In the rows, 100 means zero.
The rows below come in pairs that one turn or mirror swaps. Which row does each named row swap with?
Buso: [108, 112, 110,  95, 106,  82, 113,  87, 126,  89, 101, 105, 100, 117, 131,
 114]
rokeb: [109,  98,  94,  94,  98,  91, 116,  80, 102,  57,  92,  82, 123,  93, 106,
 112]
zuk: [ 98,  98, 117,  76, 111,  94, 112, 102,  99,  79,  86, 109, 126,  87, 118,
 111]
bareg: [ 95,  89, 104, 109, 109,  89, 124,  73,  92,  89,  89, 105, 109, 103, 104,
 107]
Bizi: [ 94, 100, 114, 100, 112,  93, 120,  94, 113,  69, 108, 137, 113,  98, 109,
 117]
rosu: [126,  95, 116, 112, 112, 105, 134,  80, 100,  69, 105, 101, 107, 103, 100,
  94]
bev: [127, 111, 106,  91, 102,  83, 114,  92,  99,  78, 124, 101, 115, 100, 125,
 118]
roko: [ 89,  99, 115, 101, 102,  80, 117,  75,  81,  73, 117, 108, 102,  98, 107,
  97]
kemut: [105,  95, 112,  95,  98,  95, 143,  78,  93,  81, 112,  88, 117,  98, 115,
 103]
duze: [115,  95, 116, 105, 113,  83,  97, 110, 116,  63,  99, 124, 112,  98, 110,
 103]
doz: [106,  93, 107, 100, 105,  74, 120,  87,  94,  49,  81,  93, 109, 105, 111,
 109]
zaki: [ 87,  98, 113, 100, 105,  79,  89,  86, 111,  74, 100, 119, 110, 100, 107,
 107]
Mapir: [119, 104, 100, 103,  98,  65, 112,  83, 101,  69, 125, 108, 104, 103, 111,
 105]
gusak: [ 97,  92, 112,  93, 103, 110, 142,  90, 116,  74,  95, 105, 113,  94, 102,
 110]
tobo: [105, 101, 123,  87, 110,  81, 131,  88, 103,  64,  86,  99, 100, 116, 130,
 101]
fum: [135,  97, 111,  93, 115,  92,  95,  80, 107,  63, 113,  97, 116, 107, 125,
 117]
feba: [ 89, 102, 115,  96, 106,  97, 113, 101, 101,  88, 126,  98, 111,  99, 106,
  95]
Deko: [115,  91, 118,  85, 121,  97, 107, 105, 108,  93,  97, 107, 117, 101, 135,
 108]
doni: [108,  85, 111,  91, 101,  69, 135,  95, 101,  70, 109,  96, 111,  97, 100,
 121]
Mis: [ 96,  99, 104, 101,  92,  79, 109,  81, 105,  59,  99,  85, 113, 100,  94,
 113]
tamo: [104, 100, 112, 102, 126, 107, 115,  78, 104,  66, 106,  83, 115, 119, 129,
 109]
balo: [129,  87, 121, 109, 128,  85, 119,  90, 125,  73, 106, 109, 104, 115, 113,
 112]
res: [ 88, 106, 115, 101, 107,  67, 124,  82, 115,  77, 120,  94, 113, 103, 106,
 102]
Diz: [101,  83, 113, 102, 106, 117, 123,  96, 100,  79,  92, 118, 114, 101, 107,
  98]
Kelod: [117,  93, 129,  91, 128, 106, 107,  89, 101,  62, 110, 109, 113, 105, 135,
 100]
dumim: [120,  95, 123,  98, 112,  99,  95, 101, 130,  62,  99,  96, 112, 103, 111,
 101]
saf: [100,  97, 110,  79,  87,  83, 123,  68, 104,  66, 106,  96, 114, 104, 128,
  95]
Muso: [108,  94, 120,  97, 105, 107, 111,  75, 126,  70, 113, 125, 116, 103, 119,
  90]
runan: [120, 103, 117, 107, 117, 100, 115,  82, 119,  90, 123, 110, 120, 108, 129,
 103]
doluf: [106,  93, 128,  94, 130,  98, 127,  89, 129,  61, 111,  94, 123, 102, 120,
 105]
tolav: [116,  88, 113,  99,  94,  90, 117,  84,  92,  72, 114,  98, 104,  93,  87,
  92]
Tifu: [110,  94, 109, 103, 102,  79, 104,  90, 109,  58, 121, 130, 110,  99, 105,
  99]
puder: [121,  88, 114,  87, 106,  82, 122,  82,  99,  41,  96,  96, 109, 110, 124,
  97]
gud: [124, 103, 108, 106, 107,  93,  95,  99, 125,  77, 105, 102, 110, 100, 109,
  86]
dum: [105, 105, 102,  93, 100,  84, 107,  84,  98,  86,  94, 103, 108, 121, 138,
 116]
vode: [102, 106, 113, 110, 118,  86, 105,  76, 104,  82,  77, 111, 107, 112, 111,
  98]
pubo: [ 97,  82, 123,  84, 112,  95, 110,  88, 106,  57,  78,  93, 111, 102, 119,
 100]
Tep: [133,  83, 116,  97, 115, 104, 129,  91, 107,  49, 107, 102, 112,  99, 112,
 100]

feba swaps with tamo
Tep swaps with Mapir
pubo swaps with zaki
Tifu swaps with puder
Buso swaps with gusak

